128 stands for zero in the data rows.
Every row has a hidden score from 0 to 20. What is each row's score? 10 is about the middle. The score is a weighted sum of the row's numbers plus the product of two more (or one squared), each taken from its middle value.
120,123,118,080,132,133,113,153,128,144,132,140,132,162,137,150,138,109,120,136,119,118,105,111,148,116,063 -> 9
131,132,151,125,114,135,135,132,102,146,134,137,131,113,129,126,116,117,142,109,129,129,136,174,131,115,174 -> 6
132,076,125,128,134,130,119,139,209,049,131,133,129,126,139,125,144,216,149,133,167,074,131,125,138,114,070 -> 14
128,052,126,135,124,132,117,055,168,074,133,140,132,129,139,126,114,065,109,134,122,109,127,118,147,115,071 -> 18
121,122,145,134,120,134,130,122,122,140,139,147,127,129,127,132,110,118,112,124,127,123,125,139,142,116,147 -> 8
130,121,126,130,135,130,119,136,129,144,132,138,131,126,118,130,127,115,121,132,122,114,122,113,146,123,121 -> 8
123,122,105,082,135,130,124,134,129,145,131,139,132,129,138,130,191,125,126,132,124,114,115,110,148,104,127 -> 9
129,126,128,136,114,131,119,145,117,089,133,138,133,132,173,130,115,119,109,106,129,117,130,111,148,115,116 -> 11
125,125,092,093,137,132,145,155,131,144,132,137,134,097,141,128,133,128,110,135,124,116,133,112,147,131,125 -> 7
131,129,147,137,127,130,126,121,126,144,133,138,135,130,133,133,118,119,120,123,123,117,123,123,149,116,144 -> 9
124,127,125,071,138,127,125,175,128,148,129,118,131,145,158,126,164,201,116,136,143,116,140,112,151,116,129 -> 8
127,124,129,070,137,131,142,153,129,147,090,155,115,208,098,133,106,155,152,160,125,201,133,111,119,118,121 -> 14
119,120,134,169,146,145,124,145,123,134,138,132,136,123,139,121,120,108,170,140,123,190,110,141,085,121,141 -> 17
129,124,123,108,134,000,155,155,130,145,129,168,047,053,000,125,086,120,173,255,123,150,135,125,000,184,126 -> 15
123,138,126,133,128,129,122,054,126,151,125,137,126,123,134,125,122,116,113,135,127,114,138,152,130,115,120 -> 8
135,132,129,130,123,134,124,135,123,153,129,142,133,133,125,123,117,118,108,119,123,118,121,116,147,116,130 -> 7
131,137,124,141,138,129,122,113,118,140,146,049,145,128,169,137,126,119,106,134,154,114,126,106,145,116,117 -> 13
129,119,127,082,142,133,114,153,149,123,052,140,111,160,137,127,252,255,132,126,179,111,135,108,098,098,122 -> 3
126,123,125,136,105,138,120,126,087,076,132,139,133,128,159,133,116,120,108,116,125,115,131,113,147,115,119 -> 9
129,127,149,138,134,107,120,106,129,143,133,128,133,127,063,128,116,120,142,150,122,129,132,166,043,143,125 -> 10
129,123,134,141,136,000,112,155,130,143,102,139,106,131,040,108,117,120,170,117,124,255,129,175,018,152,187 -> 12
129,124,125,124,136,131,120,155,180,114,132,138,139,128,139,128,195,203,160,133,123,115,129,064,087,085,125 -> 16
126,123,121,135,132,137,118,143,129,146,131,111,127,110,113,129,122,120,128,143,128,124,142,127,107,134,126 -> 8
129,125,128,137,086,164,119,122,074,079,131,139,134,131,145,139,117,120,108,097,120,116,125,112,146,116,150 -> 6
114,153,127,112,119,124,153,138,130,130,137,132,132,137,147,141,122,117,113,107,134,116,110,117,136,116,083 -> 12
126,126,093,096,134,132,119,156,134,146,133,087,134,128,138,129,199,120,151,134,170,116,134,097,147,131,125 -> 7
127,133,129,136,140,131,119,110,168,109,182,000,137,125,148,130,117,122,109,131,147,117,136,113,149,112,122 -> 18
127,138,113,134,147,135,134,124,136,137,123,125,126,104,125,129,120,120,108,141,136,115,135,118,137,132,136 -> 7
128,122,126,098,135,049,125,156,129,142,176,171,070,152,050,104,117,120,143,128,122,145,136,111,148,129,127 -> 12
128,126,118,103,132,134,097,157,130,147,134,135,067,107,138,129,173,151,167,133,123,116,135,067,000,222,128 -> 17
114,133,126,137,136,139,121,108,133,132,161,002,129,114,169,136,124,120,088,128,138,122,125,110,134,116,116 -> 16
130,145,155,135,117,131,131,089,109,143,134,139,135,129,139,127,115,119,112,132,122,116,121,146,148,116,146 -> 9
119,124,134,151,132,135,122,164,191,125,114,143,155,128,137,125,140,141,152,126,127,119,116,105,103,087,091 -> 12
133,121,136,147,102,128,150,154,113,142,130,143,133,129,140,126,118,119,138,080,124,116,126,138,144,116,171 -> 7
123,129,108,020,136,114,177,153,130,147,162,192,088,140,095,123,108,123,149,159,126,122,132,108,144,117,132 -> 14
131,129,126,137,097,132,118,107,052,000,132,118,135,131,142,132,116,113,110,122,161,114,137,116,147,115,132 -> 10
129,126,132,131,123,131,136,135,118,140,127,136,136,126,130,128,112,119,107,106,124,116,134,123,142,114,131 -> 6
129,113,127,128,097,152,118,111,065,096,125,136,137,121,136,122,114,117,149,140,117,138,111,204,095,113,138 -> 7
139,153,155,137,103,166,122,011,063,144,131,050,138,116,117,118,116,122,121,150,127,121,134,234,132,114,139 -> 6
130,150,133,136,131,129,120,119,128,142,132,133,135,126,142,129,122,119,113,134,128,117,123,112,147,116,124 -> 11
129,144,102,130,122,140,124,084,131,142,131,067,122,127,093,125,119,121,110,159,136,110,136,127,144,146,127 -> 9
125,090,126,139,139,135,118,078,204,124,124,138,139,130,139,126,131,091,121,134,117,119,128,114,145,103,103 -> 12
128,127,127,128,117,130,151,155,123,136,128,144,144,117,137,124,134,119,105,090,123,115,130,110,148,118,112 -> 7
129,151,150,134,111,127,133,102,110,142,129,139,128,127,136,128,117,121,107,130,118,116,137,130,145,117,137 -> 10
136,112,121,136,142,132,106,125,128,121,141,112,134,135,171,128,123,136,109,137,143,112,137,108,156,116,120 -> 11
123,121,127,123,131,132,119,155,129,152,109,137,097,151,138,127,131,166,133,084,132,130,138,107,129,152,134 -> 9
124,125,105,082,134,129,159,153,135,140,135,139,138,078,138,130,122,130,111,120,115,116,134,110,147,121,117 -> 8
139,207,206,139,133,132,161,042,119,141,128,112,133,112,139,127,120,120,143,146,120,150,140,255,139,118,140 -> 16
127,114,141,135,103,183,117,094,069,113,134,139,134,128,141,144,114,120,110,138,122,117,124,113,148,116,176 -> 7
122,139,255,132,136,146,128,083,136,147,131,141,135,144,132,150,122,109,142,138,132,116,109,173,143,113,255 -> 15
126,092,127,135,121,131,119,044,102,101,131,138,134,127,138,127,117,079,126,133,123,117,121,173,145,116,113 -> 8
130,128,124,122,127,129,121,164,134,137,132,137,120,138,143,128,156,181,159,140,131,146,135,077,084,115,119 -> 16
129,207,156,135,133,131,124,072,129,145,129,019,134,095,124,126,117,119,132,140,129,134,135,226,106,117,124 -> 12
111,124,146,139,098,129,161,141,133,139,128,137,142,127,141,128,126,122,127,082,113,117,124,126,141,122,148 -> 14
129,170,178,135,129,135,150,090,133,145,123,105,137,125,108,120,109,121,129,136,107,121,139,187,125,115,130 -> 10
127,147,128,135,128,131,123,126,127,134,133,139,133,123,143,127,116,119,110,126,131,115,129,112,146,117,125 -> 10
128,130,105,137,135,132,124,138,129,143,133,139,133,127,117,130,121,121,108,137,124,116,127,111,146,135,127 -> 8
126,127,122,138,103,129,119,127,100,089,126,140,140,135,156,139,118,116,106,110,123,111,124,111,149,116,124 -> 7
126,121,130,117,133,129,125,156,128,143,044,143,124,255,109,128,113,181,174,141,120,243,130,111,075,123,129 -> 14
135,129,127,131,133,000,202,156,122,146,129,200,094,055,000,111,113,121,164,255,124,155,133,137,057,168,128 -> 13
130,114,146,144,086,160,114,078,057,147,128,134,130,130,128,142,110,100,150,103,113,186,110,178,148,115,255 -> 5
127,132,126,136,095,155,123,127,061,051,137,139,136,129,148,134,115,118,115,098,128,114,134,114,154,114,132 -> 8
131,122,127,053,134,136,125,154,131,147,132,141,107,216,120,126,120,128,157,078,120,131,132,112,149,115,127 -> 9
114,137,163,142,125,134,172,127,129,139,134,152,134,132,137,137,111,120,152,140,123,107,106,132,147,115,159 -> 17
136,119,132,144,142,137,112,145,132,134,130,130,113,126,142,120,124,115,146,138,121,141,129,103,093,125,094 -> 14
127,118,135,131,136,135,119,127,134,151,077,114,134,172,130,127,120,123,132,135,115,210,134,132,100,112,112 -> 9
131,171,201,137,133,132,133,123,126,144,132,000,132,124,140,129,124,118,121,138,165,120,132,189,147,116,125 -> 10
126,155,100,141,139,128,147,152,132,134,140,111,134,132,138,136,166,121,121,138,134,115,130,116,147,117,125 -> 17
130,140,133,135,119,132,122,114,107,104,132,136,131,127,139,127,115,120,110,130,128,117,127,113,145,117,118 -> 10
128,125,119,147,134,030,147,155,129,144,153,154,092,134,021,116,117,120,128,139,121,181,136,112,146,155,125 -> 10
126,124,083,126,133,131,137,154,129,146,128,130,116,071,140,127,141,120,110,145,117,117,136,112,146,174,121 -> 8
130,127,129,137,136,133,116,153,255,106,110,140,167,125,137,129,181,242,154,134,158,105,134,130,091,066,122 -> 12
122,124,085,139,128,132,199,158,129,147,113,170,106,127,053,134,098,121,129,189,126,134,127,112,143,143,124 -> 10
129,137,134,134,123,134,114,091,123,120,131,136,138,118,138,127,114,116,114,142,122,111,125,113,139,118,099 -> 10
129,125,110,125,136,132,118,153,130,145,118,137,101,124,114,129,136,122,109,135,122,116,134,113,122,176,126 -> 8
133,010,126,135,141,133,114,112,201,062,131,135,131,125,137,128,130,147,141,135,144,077,115,158,142,114,049 -> 14
128,144,135,133,138,130,120,118,118,128,130,083,133,126,139,125,125,120,120,131,136,117,129,139,142,116,124 -> 9
134,110,123,135,107,139,124,086,048,042,127,113,142,140,148,133,121,110,105,136,155,117,138,135,147,116,145 -> 8
129,123,127,136,125,133,120,128,121,134,132,138,135,130,163,136,124,115,106,133,123,113,127,114,147,114,120 -> 10
131,126,127,138,089,193,116,083,039,059,131,103,133,132,146,136,117,117,111,116,144,116,130,144,147,115,174 -> 7
127,138,120,137,125,131,117,107,119,144,131,124,134,127,133,129,118,120,108,134,122,116,135,113,147,116,126 -> 8
126,124,142,182,135,068,121,154,132,146,129,138,117,214,048,127,112,122,183,118,126,210,115,120,094,115,183 -> 16
127,121,124,076,133,132,118,156,128,144,115,139,138,201,165,130,117,159,133,124,145,122,134,113,150,115,108 -> 10
121,131,127,148,132,128,128,121,147,121,175,000,142,123,161,140,116,121,108,147,157,111,126,109,138,118,118 -> 18
130,125,131,207,138,132,120,158,132,144,132,138,136,128,133,124,115,108,155,114,124,129,106,107,148,120,102 -> 11
127,140,125,133,136,130,127,128,130,135,131,138,134,137,138,126,116,109,117,113,122,115,123,124,147,116,114 -> 9
125,126,129,133,093,111,128,154,081,140,138,129,133,122,098,115,132,121,139,041,124,196,125,153,147,115,250 -> 2
131,126,121,133,134,128,129,134,129,145,129,119,128,096,123,129,118,121,110,144,125,118,137,122,127,139,125 -> 8
118,140,111,144,142,120,104,143,131,141,107,141,092,131,086,132,123,117,148,136,122,123,098,130,022,219,129 -> 13
122,126,126,255,139,082,131,155,133,144,130,140,116,185,118,091,112,121,174,000,118,243,113,126,110,127,184 -> 13
128,125,142,136,135,044,112,137,129,144,123,139,116,128,053,120,117,120,153,157,122,233,133,192,029,146,149 -> 16
128,127,153,129,127,132,157,135,127,124,135,138,138,144,137,134,117,117,120,093,120,117,125,123,144,117,133 -> 14
128,126,107,126,136,131,140,153,129,142,130,138,125,128,138,129,122,119,115,103,119,118,118,110,146,156,094 -> 10
129,028,127,139,140,131,118,066,197,079,130,138,132,128,137,130,122,076,115,132,123,101,125,132,147,112,070 -> 18
128,124,128,116,135,132,117,150,157,111,135,141,126,126,138,129,181,209,154,136,127,118,130,055,086,098,127 -> 15
129,098,126,132,133,131,115,055,169,145,133,139,131,128,138,126,136,078,113,132,124,116,120,126,146,100,080 -> 12
131,117,103,021,136,131,115,156,130,144,133,136,145,129,138,127,247,204,136,128,146,116,128,083,148,102,124 -> 7
130,114,128,138,136,169,119,071,117,145,144,031,132,125,132,127,116,114,107,132,139,135,134,142,148,117,126 -> 9
128,126,125,045,136,062,118,155,130,149,148,158,040,155,053,109,116,120,140,105,121,135,135,112,138,128,127 -> 7
134,065,126,135,137,132,121,047,203,144,130,144,158,131,140,129,118,084,163,132,116,148,121,216,062,102,100 -> 14
133,141,125,133,133,131,116,107,131,143,135,140,134,123,118,125,114,120,104,124,111,125,130,122,131,127,125 -> 9
128,128,131,135,133,130,134,152,128,145,124,140,136,121,131,130,116,121,123,117,125,147,136,111,145,117,126 -> 9
121,124,135,115,135,093,165,151,139,150,119,167,127,210,069,136,105,123,162,187,116,213,140,110,149,117,127 -> 18
132,125,128,074,130,133,132,155,130,155,142,110,113,033,176,130,161,218,117,133,124,116,133,119,145,152,123 -> 4
126,160,087,137,138,135,148,147,131,136,133,125,134,124,138,124,163,121,106,132,126,117,134,113,145,115,124 -> 15
116,119,120,104,133,131,126,154,131,138,132,138,110,170,137,136,140,163,155,130,125,123,117,108,132,157,121 -> 14
126,212,209,136,135,132,163,117,123,136,132,110,134,129,139,134,116,113,119,132,151,116,131,200,145,116,132 -> 14
130,095,128,104,134,132,121,147,161,101,131,139,134,127,138,126,195,184,125,134,163,116,124,106,147,116,096 -> 10
125,118,115,094,126,123,112,159,126,141,106,130,143,212,151,109,111,177,166,096,155,172,130,113,157,112,124 -> 10
133,128,125,167,138,138,118,157,128,146,137,139,139,126,133,137,114,114,145,117,125,122,115,112,150,126,091 -> 9
128,116,135,137,136,137,118,095,138,145,135,090,128,127,081,127,121,116,122,133,123,144,133,147,084,121,125 -> 9
130,123,125,162,080,127,123,153,100,061,135,138,134,156,138,133,114,118,116,011,125,115,118,111,148,115,167 -> 6
129,126,110,137,134,129,091,153,131,143,117,138,084,098,139,127,120,128,146,133,121,136,132,130,081,220,124 -> 12
129,126,131,070,136,134,114,154,129,146,117,135,137,214,168,134,125,169,116,139,136,119,133,111,146,115,122 -> 11
129,130,130,137,116,130,133,117,111,129,131,139,135,125,137,129,115,120,110,119,122,116,134,118,146,115,124 -> 8
122,199,095,151,128,123,102,140,126,142,143,032,136,092,125,106,152,136,100,138,128,113,129,113,115,154,131 -> 13
126,124,030,007,136,131,124,155,130,145,116,139,108,058,107,128,140,120,163,156,138,116,138,112,083,255,127 -> 6
117,107,123,138,113,134,130,034,104,123,124,147,133,133,138,123,114,091,130,139,130,116,122,165,147,117,121 -> 9
130,124,125,132,136,130,121,155,138,120,131,139,124,127,138,129,139,139,140,132,122,117,123,090,130,113,093 -> 13
129,104,127,137,134,131,118,103,120,074,130,136,135,126,138,129,116,090,124,133,122,115,121,134,145,115,078 -> 11
128,148,133,136,135,132,145,108,130,144,131,105,131,101,121,127,115,120,114,159,126,117,135,159,137,118,125 -> 10
130,131,119,135,119,131,152,129,120,118,132,138,131,101,140,124,115,121,112,115,127,116,135,111,142,118,128 -> 9
130,144,140,139,108,135,136,115,096,100,129,136,136,111,137,126,120,119,113,116,138,118,131,133,141,112,131 -> 9
130,105,160,137,110,169,120,050,055,105,132,063,133,135,142,136,115,103,109,133,157,118,130,192,147,116,175 -> 6
128,124,126,135,130,111,126,152,124,145,134,138,119,126,096,126,114,120,127,141,122,126,135,143,083,165,128 -> 10
130,128,114,142,120,131,115,138,126,147,130,141,125,130,136,131,122,119,127,146,135,116,122,134,097,166,119 -> 11
138,142,196,142,087,151,160,072,075,153,137,141,141,116,142,125,108,120,137,134,132,113,108,198,142,117,230 -> 9
124,126,114,113,137,131,124,156,131,143,129,140,124,127,133,127,121,120,111,120,121,117,126,112,150,147,117 -> 8
139,136,127,123,135,123,106,148,178,107,122,155,156,122,140,131,124,133,145,130,132,113,134,137,117,097,129 -> 11
131,078,128,137,126,132,123,094,086,024,133,133,134,124,139,134,115,087,108,133,138,116,122,123,153,113,101 -> 11
128,125,113,000,135,126,139,156,130,151,141,183,057,156,103,120,111,120,143,135,121,116,134,111,147,116,125 -> 7
142,147,151,131,128,131,105,113,127,141,132,142,132,123,137,135,113,122,107,132,132,119,125,114,147,115,129 -> 10
123,190,109,137,133,130,147,150,129,143,130,135,135,123,137,133,144,121,111,132,130,115,124,112,143,115,125 -> 16
128,131,070,135,138,136,118,113,130,144,132,140,118,128,082,128,124,120,112,133,122,115,121,110,145,156,127 -> 6
126,125,123,132,103,132,114,113,067,000,128,090,136,103,150,127,113,119,109,099,167,114,135,115,145,115,124 -> 9
127,189,172,133,127,131,143,126,129,132,132,139,131,138,139,137,120,112,110,130,134,117,121,124,146,115,130 -> 15
129,123,126,026,134,131,106,151,131,144,129,140,115,129,138,126,255,223,148,131,133,116,129,040,104,125,122 -> 12
129,125,151,143,134,131,165,131,129,144,131,139,135,124,138,124,116,120,145,125,121,117,121,154,149,116,146 -> 11
127,125,124,047,138,132,092,156,128,144,133,138,100,118,138,127,255,209,156,135,128,116,129,042,083,156,127 -> 12
132,098,128,137,131,138,118,105,206,122,130,132,160,125,135,124,118,102,158,129,125,145,126,209,071,098,104 -> 13
128,145,149,135,129,131,119,062,126,143,132,126,133,127,138,128,118,120,128,133,122,117,118,143,149,115,113 -> 12
136,124,098,123,128,136,141,151,127,148,124,137,114,092,093,130,113,119,127,176,128,113,136,127,058,215,123 -> 11
134,120,117,022,133,130,112,165,129,142,138,140,136,132,139,132,255,211,148,137,146,117,119,053,131,100,124 -> 11
126,126,122,157,137,124,113,150,132,151,040,140,135,255,143,111,117,166,169,051,128,242,135,111,125,115,129 -> 5
124,117,091,111,120,137,124,153,131,139,128,136,118,122,137,131,117,119,111,109,118,118,129,111,149,171,120 -> 8
128,199,185,137,135,132,134,047,128,143,132,063,135,106,125,128,117,120,136,147,126,148,136,255,114,116,125 -> 14
131,122,125,130,137,128,121,152,127,142,132,135,115,128,133,125,123,119,117,103,122,116,125,112,146,156,106 -> 9
128,124,124,072,134,080,123,155,131,148,116,138,054,165,068,109,118,120,149,085,123,149,137,110,124,121,126 -> 1
127,124,130,134,135,131,131,124,126,143,132,135,134,113,123,127,117,120,115,133,123,120,136,140,143,115,124 -> 7
130,205,162,136,136,132,165,128,127,130,133,061,133,078,138,127,117,122,109,132,150,115,136,172,145,116,127 -> 11
132,121,125,249,135,129,110,156,128,146,129,137,080,175,138,099,114,120,156,000,121,170,123,113,131,156,098 -> 11
127,100,126,135,136,134,116,132,158,123,133,139,132,125,137,129,119,105,201,133,123,152,119,164,063,115,070 -> 16
132,120,123,089,140,132,125,155,182,105,097,142,132,139,137,127,255,255,142,136,164,105,132,088,109,084,124 -> 11
129,105,127,135,134,131,119,066,127,133,131,138,134,125,138,127,117,087,130,132,120,126,123,161,128,116,121 -> 10
127,142,117,098,135,131,152,144,128,113,133,139,134,128,138,127,117,117,109,108,123,115,124,113,146,116,105 -> 11
128,136,161,137,133,127,125,121,125,130,131,093,142,131,138,130,125,120,150,135,132,108,123,150,145,115,123 -> 11
129,114,134,065,139,130,121,159,128,129,098,144,129,132,162,132,122,157,122,074,163,115,140,117,145,118,116 -> 6
131,113,131,119,125,123,136,148,124,147,135,136,120,131,131,137,113,123,111,127,119,112,119,110,142,117,129 -> 8
126,113,152,116,139,000,174,147,128,149,130,210,082,063,000,128,104,117,175,255,127,143,128,147,017,140,124 -> 12
133,137,172,132,136,059,113,076,132,138,130,133,141,129,038,132,117,120,158,153,124,201,119,203,037,127,165 -> 11
114,131,110,134,147,124,127,143,122,136,128,116,105,049,134,139,102,117,109,157,125,110,135,118,142,182,131 -> 8
128,123,143,137,126,135,133,115,120,142,131,140,135,123,124,129,116,120,123,126,122,121,135,148,146,116,139 -> 7
129,173,123,135,136,132,125,148,130,143,143,000,134,069,152,127,136,147,109,132,148,116,137,111,146,116,125 -> 10
129,125,126,136,137,131,119,144,213,123,130,142,136,126,138,129,227,236,180,132,141,124,127,105,073,115,096 -> 17
125,153,143,118,134,127,151,159,130,146,133,142,145,134,138,140,116,125,123,131,136,112,129,118,143,113,126 -> 11
126,076,125,135,126,133,117,065,144,072,132,127,134,127,145,127,114,083,111,133,122,114,125,113,147,117,087 -> 16
129,134,125,138,099,185,125,083,052,110,140,120,128,119,125,121,118,121,100,107,116,131,139,185,143,116,152 -> 5
128,159,130,136,118,160,122,035,114,143,133,043,133,124,084,128,117,120,109,150,121,116,134,158,131,121,126 -> 9
132,124,135,147,080,158,119,132,069,103,135,136,134,127,132,134,116,119,125,067,118,135,118,131,149,116,244 -> 4
125,130,131,132,142,135,119,125,137,153,100,124,124,154,152,138,136,141,112,124,124,162,132,116,129,111,124 -> 11
128,000,127,138,135,131,118,060,187,090,133,139,135,127,137,129,128,078,142,134,120,103,120,173,146,116,057 -> 18
119,129,179,153,125,127,172,136,131,143,141,138,138,157,138,107,122,117,181,079,115,229,128,247,116,116,200 -> 13
131,125,126,145,108,132,152,157,124,109,131,137,132,121,138,128,117,120,108,021,121,119,129,114,148,130,111 -> 10
126,124,103,125,135,131,172,155,130,144,131,140,134,121,138,127,117,120,123,108,123,117,122,110,146,135,118 -> 11
131,138,126,137,125,129,111,070,128,141,135,142,133,126,138,130,113,108,110,136,121,115,132,146,136,114,119 -> 9
132,134,147,137,122,130,118,109,116,144,130,138,136,127,137,130,118,120,108,130,121,119,123,119,145,115,133 -> 8
126,128,124,125,134,131,118,161,131,143,130,140,131,149,136,131,135,135,118,109,118,110,123,112,146,119,123 -> 8
130,195,166,132,136,130,139,121,130,143,130,015,132,103,137,125,119,121,108,137,159,117,137,168,152,114,123 -> 8
130,131,113,137,135,144,133,133,127,141,122,127,127,111,123,129,120,122,121,139,117,114,132,117,143,131,123 -> 8
124,125,082,091,135,129,169,156,129,144,123,141,133,000,112,127,119,120,151,196,132,116,138,113,051,250,126 -> 14
130,123,189,140,134,103,117,130,127,145,113,141,138,154,062,146,112,113,144,142,123,205,120,119,148,117,174 -> 12
124,126,108,085,131,133,120,157,127,145,108,132,091,143,140,120,149,170,168,135,124,120,119,110,112,202,121 -> 15
112,123,113,132,143,133,122,124,128,134,122,107,118,089,126,125,120,119,121,151,121,116,136,112,132,144,121 -> 7
126,148,132,138,134,135,137,129,129,139,135,138,136,164,138,130,118,102,138,119,119,114,118,141,146,116,113 -> 13
130,154,156,136,130,137,124,059,113,145,133,117,134,126,135,128,117,117,121,131,120,129,130,191,145,115,136 -> 10
123,128,121,136,138,122,118,140,132,142,068,127,121,177,125,126,119,138,142,136,124,241,139,124,085,117,123 -> 11
132,118,126,131,087,190,134,076,042,106,118,146,145,130,133,138,122,118,102,117,119,124,121,131,148,116,198 -> 3
125,125,130,135,137,143,124,090,136,146,131,082,130,127,086,130,118,119,125,131,122,160,135,162,088,117,128 -> 10
128,124,115,121,140,132,118,148,130,144,130,140,125,123,118,130,127,122,123,134,120,118,120,112,148,139,125 -> 8
126,197,122,130,135,131,154,144,130,135,131,138,133,123,138,127,127,120,110,131,130,118,123,111,146,116,125 -> 14
127,124,128,136,134,133,117,154,130,144,116,139,104,121,130,128,134,126,109,130,123,115,136,111,127,160,125 -> 7
132,117,120,146,098,173,118,121,065,094,122,145,125,133,134,127,126,120,101,083,126,138,127,124,144,115,167 -> 5
129,124,128,136,083,166,113,110,052,057,134,142,126,126,143,131,114,120,106,095,126,113,123,112,144,115,151 -> 5
131,121,137,132,067,168,113,119,035,018,131,136,142,129,139,133,113,121,112,037,126,118,132,125,147,115,172 -> 4
129,123,147,136,134,129,118,141,130,123,133,120,135,128,139,128,122,125,157,134,140,116,127,155,146,116,126 -> 10
119,123,132,135,135,127,109,152,135,118,129,135,143,187,139,153,114,101,112,096,123,124,113,110,152,115,072 -> 10
126,123,129,163,123,128,117,159,128,101,129,142,126,175,140,143,117,100,118,076,117,116,112,116,150,114,097 -> 11
123,120,126,142,097,161,124,107,063,048,134,082,127,111,151,133,112,122,111,105,156,112,134,120,140,116,126 -> 9
129,124,111,135,135,121,114,140,129,144,129,138,105,127,091,126,115,120,134,166,121,116,134,136,054,200,126 -> 12
127,126,131,135,127,136,132,131,118,143,133,137,134,120,128,128,117,121,114,113,122,116,134,133,146,115,129 -> 6
130,126,125,136,084,139,115,069,036,085,137,140,135,126,138,128,113,120,140,117,120,128,135,232,116,115,155 -> 3
114,115,095,104,128,122,149,167,119,145,137,125,131,056,145,137,136,126,109,135,113,120,137,105,142,148,134 -> 7
128,141,170,139,086,134,147,114,130,144,131,137,135,126,139,134,117,120,118,110,120,116,109,117,146,116,187 -> 14
127,124,132,143,137,131,109,121,205,108,129,065,161,126,138,128,112,128,131,127,138,119,132,147,129,110,125 -> 12
118,182,133,121,125,116,162,141,127,113,135,128,138,123,134,136,112,119,099,120,128,128,125,114,146,122,119 -> 14
126,024,128,141,131,118,119,114,215,143,142,125,143,132,139,134,195,147,155,139,124,126,120,123,083,081,092 -> 13
127,137,117,135,123,132,116,117,118,143,129,133,134,128,132,127,115,120,107,131,120,115,132,111,145,115,128 -> 8
128,126,088,126,134,132,134,152,130,143,115,138,108,089,124,127,112,123,146,174,123,126,131,126,092,201,126 -> 11
120,130,133,140,133,126,152,140,134,147,127,139,126,124,141,131,109,121,135,133,122,115,113,119,148,123,135 -> 12
